In the data rows, the value 128 means zero.
Here are some points, one per row:
[103  80 201 109  73 148 126  66  87 168 135 150 120 107 172 174  52  94
 118 105 132  88 133 107 156 173  35 122 107 119 131 121]
[153 123 134 205 162 194 127 203 120  51 119 150  89 119 152  98  92 143
 129  84 112 150 165  94  73 131 208 144 110 110 160  95]
[ 36  56 150  77  83  72 132 163 123  75  79  60 142 117 150 111 168 215
 100 131 170 168 142 110 155 126  97 108  48 121  66 108]
[134 148 201 129 127 117 104 150 130 176 148 121 197 100 164 126  94 200
 194 199 158 135 139 133 161 161 106 138 114 150 142 127]
[169 139 149 144  61 108 150 111 129 130  68 174 101 173 147 147 103 120
  73 174  90  96 142 129 139 173 164 110 148 120 136 132]
[198 143 166 129 159 157 211 149  60 140 156 103 155 131 148 141 130 177
 140 152 145 142 176 108  93 150 115 151 158 165 128 192]
[159 129 128 121 168 124 169  79 100 121 133 118  55  88  58 146  89 105
  70 147 132  95 132  94 181 139 171 164 138 109  92 129]
[101 103  74 138 131  97 136 110 107 143 164 134 161  81 153  90 165 103
  92 104 123 150  91 125 124 129 147  88 156 129 179  91]
[112  85 118 100 132 197  93 113 136 171 102 101 134 102 106 152 163 116
 115 162 117 136 140 111 122 162 108 107 119  93 119 137]
[114 126 119 127 183 122 147 142 114  49 179 165 124  65 124 190 111 162
 159  99 127 128 113 124 173 127 156  79  92 126 141 126]
[125 156  90 139 136 145 128 151 166 137 160 121 135 141 153 173 148 166
 111 120 194 136  97 147 137 164 134 149 159  77 122 160]
[100  71 144 120 140 204 148 128 105 114 188  96 117 164  47 104 117 103
 158 152  92 144 157 130  89 128 106  85 160 138 133 133]
[148 120 151 115  99 146 145 102 195 149 140 201  93 121  93 109 106 165
 140 153 146  96 103 109 138  98 118 152 131 160 138  66]
[156 108 138  81 165 113 142 114 100 127 124 145 115 177 167 144 104 136
 121 125 122 159 118 113 137 124 105 159 172 156 171 148]
[ 97 103 120 152 125 123  83 136 175 149 123 137 108  97 104 133 169 173
 110 122 108 161 134 126 150 146  71 135 120  99 137 114]
[153 159 159 105 125 177 116 130  97 143 154 119  68 159  98 126 146 179
 149 174 159 115 120 154 178  83 162 171 150 192 157 124]
[199 186 119 179 156 132  82 106 151 140 112  91 168 152 134 134 195  99
 147 143 175 120 177 100 171 172 146 100 132 190 144 118]
[143 178 125  77  87 102  90 174  83 128 100 144 122 117 128 129 142 163
 139 136  95 144  99  36 128 134 126 109 141  73 195 130]
[120 160  81 124 129 158 180 145 174 196 151 130 144 151 175 164 118 139
  74 192 124 149 123 148 169 174 147 131  92 120 143 134]
[185 114 114 157  60  83 117 129 129 128 143 100 123 108 114 173  82 160
 148  92 183  75  59 119  90 157 196 113 141 121  95 157]
[ 79  99 131 148 126  75  68 105 114 101  83  90 108 112 144 101 128  85
 125 109 101  64  53 128  96 120  82 135 126 112 132  85]
[ 83 141  90 175 126  75 104 113 150  97  99 109  98 150 110  71 165 135
  97 157 121 202 199 198  67  83 150  90 190 132 117 176]
[104  43 110 111  88 159 178 113  97 140 114 152 114  98 107 172 167 153
 150 171 110 149 122 147  18  58 133 227  92  80 132 117]
[165  52 132 161 165  97 133 172 141 186 122  54 114 119  62 141  74 163
 228 113 142 113  96 106  89  67 147  93 138 123 110  95]
[143 145 145 109 104 159 164 187 130 124 124 138  89 105 114 121 153 132
 162 139 208 103  80 146 172 135 129  79 147 107 215 122]
[158 115  88 118  91  98 105 171  71 134 119 176 112  62  88 108 155 115
 136 159  84 148 108  97 168 100 141 109 120 184 120 142]
[157  90 183  45 126  93  94 102 101 113 140  61 146 125  87 119  76 141
 111  98 108 125 125 174 123  80 165 148 169  68 114 104]
[113 138 114 111 195 141 149 158 150 159 185  94  77 120 147 121 138  98
 137 254 124  79 147 161 125 141 111  76 139 120 100 102]
[119 103 135 171 171 181 132 141 133 153 124 155 144 189 200 222  81 107
 172 140 138 140 124 116 195 132 119 176 148 182 140 137]
[154 132  73 155 142 124  86 173 125 141 121  81 144  86 149 112  98  58
  65 151 125 120 165 114  96 174 133 164 156  94  84  74]
[ 72 132 166 125 131 138 149 118 191 133 172 180 186 185 172 172  92  81
  99 167 155 171 178 100 149 132 157 142 168 162 123 167]
[170 105  98 112 165 119 156 137 170 132 146 159  93 146 137  98 137 148
 128 107 157 152 153 190 147 133 118  90 126 150 108 112]
[117  96  85  95 133  93 133 113 124 142  95 154 130 108 115  93 136 121
 137  98 156 142  71 165 146 141 191 124  69 140 112 143]
[117 153 126 181 133  84 123 100 125  92 161 197 162 151  83 129 153 145
 126 193 106  52  84 121 112 126  89 117 148  69  55 223]
[117 113 176  93 102 133 155 110 110 144 167 122  99  99 105  93 113  85
 134 101 124  67 104  76 174  84 164 101 125  61  99 128]
[123 109  71 151  90 121 100 147 137 153 160  63 104 134 122 102 139 147
 101 139  64  99 104 134 130 174 171 104 100 115 102 141]
[204 160 175 181 140 147 180 111 103 162 104 175 117 170  85 138 176 119
  76 154  97 132 115 121 165 176  91  73  99  92 157 123]
[137 157 130 127  98 191 137 164 141  67 165 144  96  55 208 133 192 171
  72 110 130 102 166 160 168 147 104 182 171  69 146 154]
[100 106 151 112 158 140 133 132 109 135 142  84 154 134 122 123 117 149
 121  85 151 139  98 156 204 151 106 192 136 123 122 142]
[166  81 109 130  66 167  88 129 180  87 136 153 185  71 125 144 136 134
 115 147 121 107 170 134 102 138  85 142 111 146 132 119]
[129 152 100 108  96 156 150  97 149 111  84 117 136  91  94 112 149 120
 153 106 116 131 112 110  57  99 129 107 136 209 149 141]
[114 157 135 181 120 155 132  99 160 148  73 131 133 149 133  99  99 118
 113  82 130 137 141 121 150  57  78 110  75 126 122 130]
[104 138  89  79 158  99 136  92  51 169 123 137 196 140  59 145 119 121
 153  70 104 121 177 151 135  91 133 152 141 100 137  76]
[124 163 126 104 150 124 173 113  67 149 147 142  88 162 129 173 119 138
 179 122 130 102 171 136 154 120 159 120 119 115  84  99]
[199 164 113 134  88 111  70  73 204  85 150  56 120 131  96 130 111  59
 166 126 186 110 134  98 170 166 130  76  90  93 147 138]
[ 85 150 130 120 161 137 103  92 101 115 124 154  60 136 169 162 100 120
 149 118  77 129 142 103 145 128  42 105 106 150 114 172]
[112 101 149 179 128 157  70 140 123  74 161 124  99 190 102  78 130 164
  94 117 163 117 115 130 110  63 109 122 156 110 177 120]
[127  97 115 117 134 115 114 118  77 150 135  95  70 122 103 115 112 102
  87 153  95  84 135 129  93 110  77 138  79 118 129  92]
[207 180 180  93 127 161 123 159 124 124 158 140 169 132 117  99 163 157
 127 169 152 111 153 127 113 138 179 155 169  74 136 108]
[172 160 142 207 120 125 131 197 101 144 126 155 153  91 124 152 236 122
 153  61 152 122 179 145 136 153 176 166 103 169 123 136]
[ 75  96 135 125 171 127 149 121 147  67  72 162 127 102 176 139  92  78
 147 126 108 136 172 137 150 118  69 179 127 155  88 113]
[109 155 155 153 124 103 151 185 159 120 146  33 127 124 127 158 116 109
  89 167 145 148  87 107  61  73 156 143 119 148 188 113]
[ 87 149 116 119 117 186 129 129 127 119 147  98 175 135 156  40 127 139
 166 140 144 104 102 125 107 120 182 143 154 128 148 144]
[113 143  97 159 131 116 128 135 136 130  87 162 186 109 127 148 127 110
 161 218 193 127 114 155 174 116 166 126 154 131 167 143]
[145 142  90  65 111 107 168 100 101 129 179 145 104 175 157 136 156 126
 169  94 121 122 132 138 164 105 136  99  99 114 122 136]
[125 179 153 133 148 134  84  88 131 101  67 100 159  93 148 106 132  81
 157 142 137 144 124 103 103 109  87 120 129 113 122 110]
[121 112 114 173 130 141 172 116 210 128 156 145 110 169  96  99 144 156
 178 138 124 150 163 106 122 200  80 164 139 165 139 145]
[132 165 184  86 142 128 127 166  76 113 143 142  85 111 152  83  81 113
 123 121 101 136 130 108 156 129 108 114 113 120 130 173]
[141 133 148 121 107 119 145 166 115 164 105 167 168 128  84 114  85 109
 163  97 128 101 176 173 164 133 148 160  93 151 144 112]
[168 134 144 132 136 104 173 160 188 138 102 106 176  99 110  91 120 122
 124 134  77  98 172  99 123  87  76 147  99 144 110 176]
[155  81  49 115 140  85  71  84  69 146 157 123 175 110 129 122  55  89
 103 164 178 121 137  67 125  81  80 114  75 169 119  96]
[ 89 169 142 155 141 182  97 121 117 129 120 125  65  99 119  75 114 170
  91  85 167 173  64 113 109  95  96 129 119 153 118 153]
[ 90 143 103 131 183 112 172 119 112 107 119 145 136 150 129 143 158 129
 115 139 139 191 170 147 168 171 104 208 176 150 105 163]
[ 97 169 148 107 127  67 134 112  99 100 104  77 152  98  80 204  95 125
 122  93 151 160 145 166  93 175  97 110 177  79 120 119]
[108 133 166 120 150 111  91  83 133 166 122 193 110 120 130 112 113 132
 153 115 154 160 112 139 120 124 174 110 112 174 109 191]
[157 102 117 132 177 168 141 103 114  86 112 126 139 138 106 101 158 108
 134 138 140 159  41 177  83 155 127 161  68  91 194 147]
[154 165 135 127 121 125 133 247 195 156 163 108 110 117 102 104 115  94
 144  74 133 149  80 145  90  75 141 145 184 112 111 132]
[ 93 101  57 144 125  85  91 163 163  89 125 141 123 122  66  73  95  91
  95 148 156 104 173 158  47 152 131 104  72 120 112 138]
[109 175 117 112 122 151  94 139 133 148 130 126 101 160 161 172 156  92
 162 136 135 116 131 154 109 142 139 151 108 125 115 165]
[101 135 117 124 129  94 159  98 135 109  82 103 116 115 165  82 109 132
 113  97  83  39 142  98 100 120 180 146 111 146 141 164]
[119 143 102 133  74 141 144 109  97  73 111 129 114 172  98 141 119  88
 170  97  81 133 112 155 162 147 143 113 141 119 102 114]
[151  82 158 120 124 132 201  97 110 133 124 127  91 152 154 117 172  97
 100 130 124 171 151 117 149 119 109 145 161 139 149 101]
[186 137 127 100 140  72 118 135  93 130 123 114 115 172 177 142 154 133
 156  92 140  88 116 115 112 138 151 160 175 140 142 100]
[121 111 164 130 104  96  99 159 114 136 202 127 150 149  97 136 212 103
 135 105  75 165 109 107 136 107 124 115 113 119  87 118]
[169 100  96 122 118 154 104 101 133  88 135 137 105 115 137 176 131 118
 188 131  46 107 143 184 158 125 102  88 119  99 137 176]
[145 129  97 182  66  66 147 101 134 146 143 150 142 137 153 126 111 137
 171 122 134 179 116 129  89 155 184 128  37  83 121 107]
[131 116 210  71 153 127 112 142 137 161 147 118  82 155 143 155 135 142
 100 141 127 127 121 145 144 138 148 149 159 195 145 112]
[134 112 134 110 192 109 133 127  94 114 121  92 134  84 149 137  89 152
  97 166 169 108 113 166  76 104  99 123 107 145 105  65]
[139 134 136 120 183  84 118 156 150 162 156 145 143 127 121 155 166 161
 101 124 172 131 159  66 126 125 166 129 147  52 164 167]
These points spread out most along one direction. Take the direction at right angles to it along which they spread out most. Then take the direction at right angles to both along which they spread out most. Go by this last direction. How many in every 100 of the points above lie lower along it than each point below? Round to a whole number. More than half of the points above lie lower than the first one.
[101 117 127 135 116 131 113 110 158  82 146 130  80 136 128 109 102 114
  60  65  99 101 130  78 110 118 132 128 152 128 133 111] 41
[151 150 142 208 116  86  87 158 132 106 124 168 158  98 131 126 120 109
 160 142 107 119  92 164 138 138 134 111 103 119 155 121] 25
[ 99 123 161 144 145 132 132 100 123 115 164 123 196 203 107 160 160 164
  85 109  49 113 137 141 121 181 129 105 110 204 131 196] 16
[154  91  81  85 155 144 103 107 146 148 109 188 126 170 145 120 130 146
 142 153  82 122 133 131 120 133 163 120 128 113 160 153] 43
[126 195  80 167  99 131 154  86 168 108 136 151 117 118 177 128  77 156
  77  93 109 153  97 156 102 107 134 135 121 144 133  48] 20
[ 65 130  68  75 104 178 146 149 118 148  88 186 155 140 144 135 116 103
 100  81 147  99  64  79 130 136  76 107 123 141  91  94] 43
[122  69  89 129  65 122 144 138  60 114  97  64 138 125 126 125 145 103
  75 136 133 141 148 107 135 130 106 108 187 161  79 168] 25
[112 176 111  91 107 101  42  78 184  58  37  96 150 173 132 117 147 151
 133 118 123 177 140  93 160  90 120 124  83  96  92  62] 11
[ 58 176 160 140 155 137 122  98 153 176  88 143 138 118 178 135 149 120
 186  93 108 172 122 157 104  90 104 156 155 181 159 140] 19
[175 111 165 110 120 144 164 135 150 144 111 112 168  98 115  82 176 116
  94  73 113 115 131 105 107 124 159 131 136 165  72  88] 63
[109 129 167 140 131 114  95 129 133 185 111 124 157  98 156 146 143 153
 129 131 154  77 153 131 123  94 168  84 145 122 181 147] 71
[ 70 153 105  74  99 156 148 117 126 165  62 142 109 160 100 120 119 133
 135 120 128 186 119 118 108 170 111  84 149 131  92 110] 34
[ 96  91 159 193 143 181 145 130 164 143 166 133 196 172 190 140  92 145
 122 108 109 203 125 206 127 160 125 128 156 135  80  88] 8
